One turning vector, and how many steps it has turned:
The counts run from 0 to 678.
[ -1.7  -8.2  31.3  29.1 -22.8  13.5  11.8  -1.0 -13.0  21.9 -15.1 -14.6
  -9.9 -24.3  21.7  -3.5   5.1 -29.2  15.0  26.5  -0.2 -11.7  -0.8 -23.1
  -9.5 -12.9 -10.4 -17.5   6.9  25.0   0.4   6.5   7.3   7.3  -9.0  19.1
   3.7 -16.0   5.0 -12.6  28.2  -9.2 -14.1  12.7  -4.9 -17.9 -21.6 -16.9
 -11.2] | 302
[-22.8  -4.5   6.1 -14.9 -17.3  -7.1  19.8  18.9   5.6 -36.9   0.5  15.8
  16.9   9.9  12.5 -13.5  -9.2  -3.2   2.1  -9.8  28.5 -26.1 -18.7   0.0
  -7.1  11.7  10.6  -3.9 -30.9 -15.0  22.5 -15.9  14.8  19.8  33.7 -11.9
  17.6   3.0 -10.5 -18.0  17.9 -17.5  17.8 -12.7   3.7  -4.4 -30.0  -7.4
 -10.4] | 175
[ -4.2   1.7  22.8  -9.0  -6.9 -39.1  21.5  -2.1  12.0 -17.0 -32.5   0.4
   0.3 -15.3   9.3 -15.5 -21.3  -0.2   5.5  24.5  -2.3 -27.8  -4.1  19.8
   9.6 -10.7   4.3 -10.8 -21.4   4.7  -1.7  -7.8  -3.8  23.2  13.3  -5.7
  10.0 -22.8  22.6  19.5  -3.3 -17.8  -2.7   8.9  22.6  29.1 -20.3 -30.5
  12.6] | 559
[  8.8   1.4  13.8  27.9  -5.4  -3.8  11.2   1.7   3.7   9.2  -4.5  39.2
   0.3 -11.4   6.1  22.3   9.0  -9.5  24.3   6.8  -1.0 -35.2 -21.0  14.7
   9.4  -4.6 -13.5 -13.0 -18.6   8.5   8.2   0.5  -5.0  22.2   0.3  13.9
  37.0  -6.8  -2.0  -6.4   5.0  18.7  -2.7 -23.7 -23.0 -20.9   6.1 -37.3
  18.9] | 280
[ 14.3   7.9  -1.4 -25.8  14.3 -12.9  33.1   7.2  28.6 -10.0 -13.5 -11.3
   5.0  -3.9  -8.1 -40.4 -21.6   2.5   7.1   9.6   5.0  -3.4  -9.4  12.1
  10.2  24.6  22.2 -10.1  -3.9  -0.5   3.2   7.1  18.9 -14.2   9.7  -5.7
  -3.7 -16.0  24.4  23.5   3.7   6.2 -15.7  25.5  16.3  35.9   1.6  11.2
   6.1] | 245
[ -2.4  -5.5  12.9  13.0   4.4   8.2  25.1   3.5 -26.8   8.5   3.9  16.5
   4.4 -38.6   9.8   5.9  -5.2 -39.9 -18.0  25.3  14.0 -17.9 -22.5  -3.9
 -27.3  -9.9 -12.1   3.7  24.3  -9.3   5.0  -7.7  -4.9  -7.4  -5.5 -12.7
  -9.1  -1.5   9.9  25.8  15.1 -26.3  -9.6  12.5 -34.7  15.8  -5.2  -3.6
 -21.8] | 323
[ 10.7  -1.7   7.2  -2.4  13.9 -26.3  11.6  16.5  -1.3 -31.8 -13.4  37.1
   4.7  -7.0   6.9  31.9   9.5  10.3   7.6   5.3 -12.0 -19.6  -3.5  23.5
  13.9   5.6  17.6  20.0 -18.1 -11.9   2.6   4.7  -3.4  11.4  16.2   3.9
  20.8 -31.3  18.3   7.6   4.5 -10.3   1.8 -21.1 -10.9  -2.0  11.6 -21.4
  31.4] | 276
[ 12.7   0.9  17.9  -1.1  30.2  17.0  17.0   8.3 -25.6 -14.8   9.8  -7.1
   3.0 -10.4   9.5 -27.7  32.8 -12.3  11.1  20.4   7.2  -1.3   2.5  19.0
   8.8  -5.3   6.4  -9.4  18.6  15.7  -9.8   0.8  10.2  18.1   7.4  15.7
   3.2   3.1 -11.6 -16.2  -3.0  12.6 -44.5  36.1 -14.5   3.7  15.9  15.8
   3.3] | 526
[  5.7  13.4  -7.7  24.5  15.1 -29.0  40.0  -1.8  -1.8  16.2 -13.5   8.5
   4.0  -3.3   0.2   1.4 -15.2  -5.1 -14.2  28.7  22.8 -14.1 -12.6   8.3
  24.8 -13.5 -13.8  -0.3 -12.8   6.4  11.8 -26.8   0.8  19.3   7.9   8.6
  35.7 -19.6   0.5  12.9   4.4  -8.6   2.6 -21.3   3.6 -16.3   4.2 -20.8
  19.6] | 554
[-16.1 -13.6   2.1   0.4  -4.3  15.5 -10.4  32.3   0.5  14.1 -19.4  23.5
 -23.5  -2.2   4.2   2.1  11.8  -7.7 -13.7 -19.6  25.1 -16.9 -29.0   2.3
   5.8  19.8 -27.1 -14.6  -8.9  15.5  -5.4 -12.2   9.8   3.1   1.5  15.3
  51.3  -2.1  15.2  -3.4  -7.8   2.6  -7.8 -12.4   6.9 -25.7  11.8  -4.5
  -1.0] | 107
[ -4.7  -3.7   6.6  19.5   0.4  -3.8   2.7  46.6  25.0  17.4  -4.8  -7.6
 -13.9 -15.9  20.7  -8.4  19.8  16.1  -6.6 -22.8  21.0   7.5 -20.7  -5.0
   6.3   8.1   0.0 -27.0  12.4   7.4 -17.6  18.8 -18.6   5.0 -28.7  34.4
  17.0 -12.9   5.0  -4.9  -8.4  -5.3   2.5  29.0  22.2 -22.8  22.7 -10.3
 -12.2] | 118
[ 19.9  15.3 -16.8  -0.5 -13.8 -16.0  13.9  34.4  27.6  17.3 -14.0  17.2
   0.0 -21.2  -4.2  10.1   8.7  -7.2  16.2  -8.5  -5.0 -10.2 -22.0  -4.0
  -2.6  21.4  10.0  12.8   5.7 -28.5  -7.0  -3.1  13.1 -28.9  -3.2  16.8
  -2.1 -28.8  15.0 -19.0  35.6 -16.7  -4.1  -3.6  -4.4 -30.6  12.2 -17.6
  -8.0] | 583
[ -7.2 -11.5  22.6  18.6  10.7 -27.8  30.7 -23.0  -4.8   2.6   2.7  -7.0
  -7.9 -17.4  -2.6 -15.1 -15.1  -7.4  -0.1  24.6  20.2 -23.8  -7.3  21.7
  -4.8 -12.6 -22.6 -33.5 -18.4  19.8   8.7 -19.5  -0.4  18.6   3.1   5.9
  22.7 -17.2 -17.0  30.1 -10.6  -1.9  -6.2  12.0  -3.7  -9.3  -1.7 -19.9
  12.7] | 556
[  4.2 -19.0  18.0 -11.0 -26.4  -4.3  -1.4  31.7  -5.6 -13.0   1.9  26.7
  -3.6 -31.7   6.1   0.4  -1.5 -23.1  27.4  20.5 -19.5 -25.3  -1.8  -0.5
 -13.6  -9.4  15.6 -14.4  30.3 -15.3 -17.6   1.9  -4.2  -9.0   1.1   4.4
 -12.9 -13.8  22.8 -19.3  18.6 -14.9 -18.9   7.4 -24.7  -0.5  16.0 -21.2
   6.3] | 588
[ -0.7  -1.2 -20.1  10.9  21.5   1.4  32.8  11.2 -19.9   9.2   9.3 -10.1
   0.8 -11.6  10.3  -8.3 -26.7 -24.0 -11.1  30.1  35.1   3.0  -2.2   2.5
 -24.6  -6.0 -22.6  18.4  -6.2 -16.4  34.4  20.9   7.6  10.4   0.9  24.8
 -24.5  -5.8 -10.8  22.3  10.4  -3.6  -5.0   2.8  17.4 -14.2   9.8 -12.8
   9.0] | 636
[  9.1   6.7   5.4   8.2  22.4  28.1  33.2  -9.3  10.8   0.2   8.2 -10.2
  14.5  -8.9  23.3 -10.7  14.8 -15.9  19.3  12.0  22.0  11.1  -3.8  -8.5
 -21.6   5.7   6.1  17.0 -26.6  14.2  22.9  25.3  12.9   2.5  18.6  12.6
   7.7 -17.5 -18.5  -2.5  19.2   4.9  -1.7  -1.7   7.3  -0.1 -49.3  -0.7
 -21.9] | 623
[  1.9  23.1 -20.6 -14.6   6.0  -7.7  10.6  28.3  22.6 -35.4 -16.5  -1.4
 -15.9   3.8  -6.1 -11.2  -7.8   3.2  -1.4 -21.6   7.3 -31.8  -5.8  30.0
  -3.8  20.9   3.3  14.9 -26.3 -23.9   5.7   3.9  11.9  20.7   4.6  30.3
  -5.0  -3.2  -0.8   9.4  11.8 -13.0  27.3   4.7   7.1 -15.3  24.0  -5.9
  -7.2] | 186
[  0.4  19.0  21.6 -15.0  27.6  17.0  17.8  -6.6  -2.3 -27.0  -4.5  -7.9
  -4.7 -14.5  -3.9 -25.2  32.0   0.3  10.3  -0.9   5.7 -14.8  -5.9  28.1
   1.7  22.5  16.6  -3.7   1.9  11.8 -12.8   2.4  12.6  16.0   1.7   2.4
  -6.4  -4.7   5.2  -0.5 -10.3  -6.6 -28.9  41.2 -28.4  18.2   8.6  25.2
 -13.0] | 518
[-22.3   5.0  -7.7 -30.1 -25.2 -12.1  28.7  30.6  23.1 -29.8  -4.5  18.5
   5.4 -12.3   4.5 -10.7  -9.0  -0.3   7.7 -13.4  11.7 -24.0  -2.6  -0.7
  -1.6   2.6  17.5 -17.4 -14.0 -21.3 -27.0  -8.5  -6.8  -2.7  -0.2 -10.1
   3.8  -9.2  41.0  -7.2  18.0 -22.9  14.4  -6.6  -0.2  15.5   0.8  22.0
 -17.2] | 499
[-25.7  -6.1   8.6 -24.6 -16.4  -7.7  10.4   7.4   2.5 -40.6   7.6   3.2
  -9.6  -0.5  -0.9 -22.6 -12.0 -13.7   1.7   4.4  16.5 -39.0 -15.9  12.5
 -11.9  18.5  -6.5 -23.2 -10.2 -11.4   6.4  -5.5  20.2  35.8   7.7   9.1
 -13.9   2.9 -20.7   3.1   5.6 -12.6  21.6  16.0 -30.1 -13.3  18.3  -0.6
  13.0] | 182
[ 10.0 -12.1   7.4 -22.1   1.3  -7.7  29.3  -7.4  14.9 -21.6  12.9 -10.2
  20.5   4.8  35.1 -11.5 -16.1   5.8 -15.8  -7.7  -0.8  11.0 -15.1  -8.6
   5.9  18.3   1.7   3.2 -13.8  -7.5  -3.6  48.5   5.6  23.9  11.8  -7.7
 -13.7   6.5   4.2  12.7  -1.8  13.0 -25.0  43.4  10.3  13.2 -28.4   7.2
   3.8] | 72
[ 38.5  16.5 -10.6   0.6  35.0  -2.2  38.2  16.0 -14.7 -17.7   1.2   2.0
  19.0   0.9   1.4   1.3  19.9  10.2  10.1 -10.0  -5.1  23.7   9.8  27.3
  15.5  15.3  18.7  12.6 -18.9   6.0   1.1  17.7  10.6  -5.2  13.2  22.9
  12.7 -23.6  -6.8 -10.9   4.1   8.6 -27.6  21.0  18.9 -10.4   2.2  22.4
  -1.3] | 531
[  6.0 -14.6  15.0  -7.1 -27.9  -1.8   0.8  24.2  -3.1  -8.5   9.8  25.0
  -9.4 -29.7  -3.0  -1.3  -0.4 -29.6  19.2   8.6 -16.5 -23.6 -20.8  -4.2
 -10.7   2.7   0.0 -22.7  23.1 -15.9 -18.5  -1.0  15.8 -17.0 -10.5  10.7
  -4.4 -14.0   0.9 -13.2  20.2  -8.7 -12.4  11.8 -42.4 -19.0  27.9  -7.7
  12.6] | 587
[ -4.2 -14.1  19.9  -5.8  23.8  20.3 -14.0  24.7  -8.5 -21.9 -11.9   8.2
   5.3  -9.6   2.6  -8.2  24.8  -4.7   8.2 -24.7  24.3  -0.9 -14.9  22.9
  -1.8  27.8   7.8  -8.8  -7.5  21.3  20.3   4.8   4.7 -25.1  30.9   0.3
  29.4  -7.7  13.0   0.9 -19.0  -5.2  -1.7   4.0  -0.8  11.4 -31.0  -3.8
 -28.0] | 429
[ -2.6  -5.6   0.3 -17.5   9.5  -0.1  38.8  -3.2  -8.0 -17.0   9.5 -19.5
  14.5  -4.8  26.8 -15.3 -16.9 -25.0  -8.8  40.0  14.7  12.3  -3.2 -27.6
  -5.8  15.9  12.5   5.5   1.2  -4.5  16.6  28.8  34.8  12.9  -1.0   7.4
 -25.4 -16.1   2.3  14.0  23.4  -5.9   5.7  10.3 -15.4   3.8  -1.6   9.0
  26.3] | 629
[ 31.3  39.5  -4.8  -5.1  21.6  20.8  17.6  26.3  11.8 -14.3 -14.4  13.0
   5.9  -5.1   9.9 -23.0  25.1  -0.5  27.9  -9.7   0.9 -14.6 -12.2  20.2
  11.8   6.9  24.5   0.1  -5.6  -0.5  -9.1  12.2  -3.6   9.7  12.8   5.4
  11.6  13.6  19.3 -30.7  -3.9  12.7 -28.1  13.3  11.2  20.9  -8.7  10.1
 -15.0] | 521
[  8.4   4.7 -27.8  -3.5  -9.5   4.5  15.2  15.7  39.0  10.0   2.2  12.3
  16.4  -6.9  -7.7  -2.5 -23.2  18.6 -19.5 -28.8  17.4   0.2 -26.1  12.9
  28.8  -1.6  -9.9   0.2   1.7 -11.3  -7.5  20.5   2.6 -28.9   6.1   8.0
   6.1 -19.2  41.8   0.5  14.1 -17.5  -9.1  -4.2 -18.9  -7.8 -10.3  -8.4
 -21.3] | 410
[ -3.4  -2.4  16.1 -21.6  -0.5  10.1  -2.9   5.6 -27.3 -25.7 -11.3   3.7
 -24.6   1.9  34.6   3.7   8.6 -23.3 -20.4   8.5 -10.8 -20.2 -13.3 -10.8
   0.8   6.1 -19.0   1.8 -30.9  -2.8 -27.0  26.9  12.1  10.2   8.0  -1.5
  30.9  -4.0  30.3   7.4 -24.6  -1.1   0.3 -11.5  17.8  12.0 -16.3  -6.3
  24.1] | 377
[ -2.5 -24.3   7.4 -19.7   2.5 -23.9   9.9   5.9  13.1  -4.2   7.8 -22.1
  -6.6  -9.3  32.7  -0.3  -8.1  11.7 -35.9  -3.6  -7.7   6.2  -7.4  -4.6
  13.4  -8.5 -10.7   1.1  11.4  -4.4 -31.9  24.2 -11.8  11.4  -8.2   7.4
  -8.4 -31.1   7.3  14.4   9.3 -27.7 -21.0  44.6   4.8  -4.7  -3.4   3.1
  -6.0] | 396
[ 16.1  -9.5  28.9  -2.9 -20.7   4.8   4.7   8.0  14.1 -11.7 -20.4  -4.1
 -15.0 -10.6  16.7   3.6  -8.6 -12.0   9.1   2.0 -39.2 -12.5  16.4  -3.5
  10.2   6.6  15.1 -10.3 -26.3  25.8  -3.9  40.1  18.2   5.5  -0.7  22.9
  23.3 -27.0  14.2  10.6  29.2   3.3   9.7   2.4   9.4  -3.0 -22.5  -5.0
  10.6] | 296
[ 32.1   5.2  -1.1   0.0  26.7  14.7  25.6  16.0  23.7  -8.6 -10.4  11.2
  13.7  -2.0  16.3   4.7  -2.5 -10.2  17.1 -11.4 -23.2   6.3   7.6  -8.5
  10.1  11.0  28.7   6.1 -11.4  14.8   9.4  43.5  -3.0   3.5  -2.5  18.7
  23.5 -13.4  11.2  27.4  18.7  26.6  21.1  -5.2  -6.7  15.7 -16.6  13.6
  -8.7] | 612
[ -3.3 -18.7  23.2 -20.9 -16.6 -22.4  -8.5  -8.1  18.0 -10.9  -9.2  20.7
 -11.8 -19.9  19.8   3.6 -19.4 -24.7  -9.5   8.4 -20.1 -45.8 -24.4  -6.1
  -2.7   6.3 -19.4  -5.9   5.3  -9.5 -15.8  -1.5  12.5  11.1   6.3 -12.2
   7.3  -9.4   4.4  31.0  12.0  -6.4  -3.2  11.7 -34.5   7.4 -11.9 -24.1
  10.1] | 10
[ -0.2 -13.4   0.8 -22.7  14.3  -5.3  12.1  25.7  14.0 -14.6 -14.9  24.4
   9.7 -14.3  22.9   0.6 -14.3 -20.1  -7.6   1.7  -5.8  -9.3  -7.3  -5.4
   3.2   6.7  19.6  23.1  32.5 -11.1  13.5  14.5  -9.5  15.9   9.9 -17.2
  -0.4  13.0  24.9  39.2  19.2  12.3 -16.4  10.7 -22.9  35.9   0.6  14.7
  -2.5] | 335
[  5.6 -17.6   6.5   3.1  -0.4   8.4  27.4  11.4 -29.1  -5.1   3.6  -3.1
   0.4 -19.0   5.1   7.9  25.8 -22.1   6.1   0.2  -9.1   0.3  18.1  11.6
  -1.9  -8.1 -17.2 -18.7   0.4  19.0 -31.6  -1.5   6.6  24.6 -21.2  22.6
   5.2 -16.3 -15.4  -4.2  19.0   5.3 -29.0  26.3 -17.8 -34.3  21.3  34.8
  -6.2] | 211
[  2.7 -18.4   4.1  -2.2  34.6 -31.5  36.2  -1.7 -25.8 -17.8  13.4  -8.9
  16.4 -11.3  10.3 -10.2   2.3  -4.4  -4.8  42.1  12.4   2.8   7.1  16.5
  10.0 -28.9  -5.7 -12.2  -3.5   7.2  -6.2 -13.2  -7.3  22.0  11.2   5.2
   6.4 -32.1  -5.9  20.8 -18.8 -12.9  -2.7   2.4  -7.1   1.7   3.7 -18.2
  26.0] | 547
[  0.8  -0.4  24.5  -8.8  27.0  14.8  19.2   2.2 -30.0 -23.6   2.8   0.5
  -2.0  -0.7  35.7   2.1   7.7 -20.4 -37.9  16.6   2.8   0.4 -12.9 -16.5
   1.3  13.5  13.0  18.5   2.3   5.4   2.3  25.8   7.3  23.7   3.3 -14.2
  18.2  15.3  12.4  24.3  -1.9   0.8  -3.6  14.5 -15.8  29.4  -9.3  22.9
   4.1] | 61
[-18.2 -16.1 -16.2  -3.0   1.3  -0.4   8.9   6.1  36.5  30.0  -7.2  11.9
  -4.3 -10.3  21.2  25.4  15.1   5.1   6.1 -17.6  22.7  -2.3 -19.8  -2.2
   1.2  16.9 -23.6   9.6   4.3   2.8  -8.4   5.2  -7.5  23.7 -17.3  20.9
   8.0 -19.7  -6.0  19.0  12.6   9.7 -33.3  17.5  -1.9 -29.7  22.3  -3.4
   5.7] | 666
[-15.7  -2.4 -36.2 -14.2  19.1  -5.1  -4.5  25.6  17.2   5.8 -25.0  10.0
  -0.3  -3.8   8.0  -7.5   3.2   2.9  -7.7 -12.6  34.5  -6.9 -17.2  22.6
   6.3  -7.0 -40.8  11.9  -8.8 -13.0  -4.2   0.3 -11.6   3.6  13.4  21.0
  -0.4 -19.7  31.4  10.4 -20.5 -10.8  -7.4 -18.6  22.6 -16.8   3.3 -32.4
  -4.5] | 96
[ 19.8  18.6 -10.0  28.9  24.1   6.4  23.4  22.6  10.3  17.2 -20.1  28.8
  16.7 -29.2  16.5  11.1  16.9 -20.8  24.1   4.2   0.2  -5.9 -10.9  -2.5
   3.8 -11.3   9.4  -4.7  19.1   4.2   5.9   8.9 -23.7  14.9 -21.9  12.1
  11.4  -2.7  20.3  15.1   9.2  15.8  10.4 -13.6 -26.2  12.0   4.6 -13.3
 -14.1] | 605
[ 12.7   6.8   2.5  17.9 -17.5  19.4  17.5  18.2  -1.8  17.9   5.1   4.2
  -4.2 -24.7  20.1 -15.3  -7.8 -36.3   4.4  23.1   0.9  -9.3 -15.3 -30.1
 -18.6 -22.1 -13.2 -10.8   4.1 -14.1 -12.5  12.9   7.3 -21.2  -7.2  17.4
   6.1  -6.7   8.2 -20.9  28.8  -7.2   1.6  -7.6   0.5 -13.1 -30.2 -20.0
 -22.0] | 310
[ 13.2  37.0 -15.4  14.5  18.9   1.2  60.9   4.3  24.2  20.8 -13.0   5.6
   7.6 -10.2  -8.5 -20.0 -22.3  -2.5  -3.6  12.3  25.9  -9.7 -14.0   5.0
  21.0  -3.3   6.3  -3.9 -11.9   5.0   9.3  -2.6  -0.6  -9.5   4.0  -1.9
  28.7  -2.4  29.5   7.0  10.3  -5.2  -6.8  -8.8  15.4  24.0  -4.2   7.0
 -11.8] | 238
[ 19.8  11.2   0.8  29.0  43.4  23.0  25.3  19.2   1.4  19.3  -8.7   0.0
   8.0 -13.7  27.4   2.4  15.8 -19.5  10.0  13.6  12.7  12.5   9.5  -9.3
   4.9  -7.3  12.9  19.9   5.1  18.7  27.5  16.8 -12.0  12.1  -2.0  23.6
  24.0 -18.6 -10.2  18.0  24.0  13.2  12.5 -12.6  -6.5   7.2 -19.9   0.5
 -21.6] | 614
[  9.5  -8.4  15.5   4.5  11.4  -0.8  15.9   2.2 -10.4 -22.2   0.4  19.2
   9.5 -28.6  -4.5  30.5  17.3 -15.0   8.6  -8.6 -18.1  -9.9  -3.7  18.4
 -12.1  15.0  15.2   3.8   4.5   9.3  -1.9  14.6   0.3  -1.9 -12.8   2.5
 -10.6 -34.5  25.8  37.7   9.8 -14.6   6.6   6.2 -53.9   5.3  15.7  10.2
  -5.1] | 599
